Some points, each followed by its number:
[-0.7   1.06 -0.13  1.22  0.96  0.88 -1.02 -0.01 -1.29 -0.54 -1.09  0.07 -0.43  0.75 -0.22  0.48 -1.34  0.1  -1.22  1.74  0.19 -3.87 -0.92  2.82 -0.63] 0
[ 0.43 -0.63  0.05  0.71 -0.18  0.78 -0.83 -0.36 -1.05  0.57  0.26 -0.19 -0.73 -0.88  0.95 -0.45 -1.65 -0.03  1.07  0.18  0.7   1.36 -0.91 -1.97  1.18] 1
[ 0.46  2.18 -0.78 -0.2   0.24 -2.43  0.11 -0.3  -0.24 -3.02  0.74 -0.22 -0.32 -0.81  0.63  0.18  1.13 -0.36  1.51  0.39 -1.48 -1.42  0.91  1.32 -0.7 ] 2
[-0.98  0.48  0.4   1.77 -0.41 -0.25  0.58  2.05  0.83  2.6   1.09  0.46  0.6   0.7   0.29 -0.13 -1.05 -0.01  1.32  0.62  0.61  0.38 -0.78  0.62 -2.49] 3
[-0.71 -2.71  0.3   0.1   0.41  1.63 -0.01  1.64  0.02  0.65 -2.41  0.01 -1.46  0.82 -0.68  0.15 -2.04 -0.56 -0.31 -0.03 -0.11 -2.85 -1.13 -0.2   1.03] 4
[ 0.48 -3.24  0.11 -1.64  1.01  2.78  0.2  -0.93  0.38 -3.   -1.71 -0.49  0.04 -0.12  0.9  -0.22  2.3   0.05  1.2   1.38 -0.6   4.08  1.27 -0.94  0.46] 5
[ 1.05 -0.87  0.44  0.54  0.84  0.14 -0.38 -1.68 -0.05 -1.85 -0.41 -0.19 -0.54  0.94  0.49 -0.55  0.28  0.11  1.28 -0.28 -0.53  1.52 -0.66 -1.97  0.37] 6
[-0.93  0.65 -1.    0.57 -0.13 -0.54  0.27 -0.86  0.18 -1.86 -0.6   0.25 -0.33  0.65 -0.79  0.13 -0.6  -0.06 -0.71 -0.08 -0.02 -2.41  1.09  0.3   0.44] 7
[ 0.33  1.09 -0.62  0.59  0.51 -1.21  0.05  0.77  0.6   0.91  1.23 -0.28 -0.28 -0.77  0.51  0.26 -0.25  0.24 -0.26 -0.23  1.08  2.17 -0.11  0.9  -1.46] 8
[ 0.96 -0.04 -0.5  -0.17  1.44 -0.43 -0.23  0.39 -0.23  1.78  1.4   0.06  0.24  1.1   0.01 -0.43  1.49 -0.37 -0.8  -0.81  1.34  1.59  0.36 -1.88 -0.66] 9
[-0.16 -1.23  0.44  1.23 -0.3  -0.14 -0.98  1.67  0.86  3.15 -0.72  0.38  1.05 -0.85 -0.07  0.23  0.27 -0.08  0.95 -0.23  1.27  0.52 -1.09 -0.25 -0.87] 10
[ 0.75 -3.28  0.65  1.15 -0.37  1.59 -1.29  1.19  0.94  0.91 -1.09 -0.02 -0.07 -1.2   0.33 -0.02  0.95 -0.31 -0.14  0.    0.41 -0.96 -0.52 -1.3  -1.17] 11
Which three points above are nearest to each new point by angle? Their numbers follow each, nearest first.
[ 0.24  0.68  0.81  0.02 -0.9  -0.85 -0.21  0.03  0.12 -0.24  1.51 -0.11  0.72 -0.65 -0.02  0.29 -0.66  0.35 -1.02  0.2  -0.17 -0.46 -0.24  1.08  0.95] 2 0 8
[-0.17 -2.27  0.94  0.99 -1.72  2.42 -1.23  0.3   0.75  0.63 -1.44 -0.27  0.18 -0.57 -0.88  0.21 -2.95  0.24 -1.33  1.84 -0.18 -1.4  -1.12 -0.05  0.37] 4 11 0
[ 0.06  1.38 -1.52 -0.87 -0.58  0.13  0.02 -1.09 -1.67 -3.34 -2.37 -0.23 -0.17 -1.05 -0.79  0.33  1.95  0.01 -0.66  0.76 -1.53  3.23 -0.49  1.19  0.36] 5 2 6
[-0.25 -1.1   0.45  1.26 -0.94 -0.95 -0.31  0.34  0.65  1.1  -0.84 -0.12  0.53  0.42 -1.08  0.3  -0.92  0.46  0.75 -0.92 -0.69  1.72  0.   -0.16 -1.36] 10 3 8
[-0.84  0.25  0.66 -0.99 -0.86 -0.33 -1.94  0.21 -0.44 -0.84  1.27  0.47  0.59 -1.51  1.18  0.58 -0.17  0.06 -3.04 -0.05 -0.14 -3.8  -0.29  1.09  1.95] 0 7 4
[ 0.18  1.26 -0.74 -1.06  0.13  0.8   0.51 -0.29 -1.78  1.31 -0.13 -0.05  0.53 -0.04  0.79  0.01 -0.4   0.02 -0.48  0.15 -0.05 -0.23  0.36  0.38  1.08] 0 1 9
[-0.28  1.36 -0.35  0.75 -0.81 -1.17 -1.22 -0.06 -0.69 -0.62  1.95 -0.04 -0.88 -0.81  0.18  0.02 -1.24 -0.21  0.68 -0.22 -0.58 -2.19 -1.54  0.17  1.01] 2 0 7
[ 0.23  1.54  0.59 -0.3  -0.85  0.1  -1.01 -1.07 -0.2   0.98 -0.47  0.24  0.44 -1.18  0.58 -0.33 -0.32  0.02 -0.51  0.42  0.49 -0.18 -0.44  1.53 -0.18] 0 8 10
[-0.44  1.01 -0.6  -0.69 -0.15 -0.37  0.74 -0.07 -0.53  0.43 -0.11  0.21 -0.64 -0.41  0.76 -0.31 -1.41 -0.41 -1.47 -0.71 -0.32 -0.36  0.51 -0.06  1.44] 7 4 1
[-0.65  1.82  0.68 -0.48 -0.22  0.35 -0.23 -1.66 -1.61 -0.76 -0.77  0.49  0.37  0.47  0.53  0.42 -0.05  0.26  0.32 -0.01 -0.92 -2.67  0.7   1.61 -0.23] 0 7 2
[-0.12  1.52 -0.1  -0.69 -0.8  -0.05  0.15  0.81  0.17  1.61  1.02 -0.46  0.58 -0.22 -0.75  0.19 -0.52  0.23 -0.16  1.6   0.08  2.51  0.5   2.73  1.6 ] 8 3 10
[-0.5  -2.45  0.77 -1.44  1.47  0.73  2.86  0.25  1.1   0.33 -0.25 -0.15  0.03  1.61 -0.66  0.02  0.37  0.22 -0.24 -0.1  -0.93  1.56  0.8  -1.68  1.  ] 5 6 9
[-0.2  -1.1   0.5  -0.36 -0.75  0.53  0.37 -0.09 -0.44 -0.02 -1.5  -0.48 -0.75 -0.07 -1.24  0.08  0.49  0.28  0.42  0.76 -0.21 -0.15  0.25  1.4  -0.5 ] 4 5 0
[ 0.46 -1.38  0.26 -1.91  0.6   0.68  1.84  0.91  0.06  1.8  -0.35 -0.52  0.41  0.64  0.45  0.04  2.43  0.53  0.83  0.52  0.84  3.58  2.89 -1.03 -0.02] 5 9 8
[ 0.3  -0.44 -0.4  -2.31  1.53 -0.79  1.25 -0.2  -0.41 -2.87 -0.11 -0.27  0.16  0.62  0.18  0.38  0.97  0.14 -1.02 -1.3  -1.77  1.14  0.54 -1.16  1.5 ] 5 6 2
[-0.08 -3.04  2.52 -1.25 -1.49  2.81 -0.41  0.24  1.03  1.81 -1.21  0.11  0.28 -1.74  1.15  0.02  0.87  0.46 -2.85  1.14  1.91 -0.54  0.81 -0.24  0.18] 11 10 4
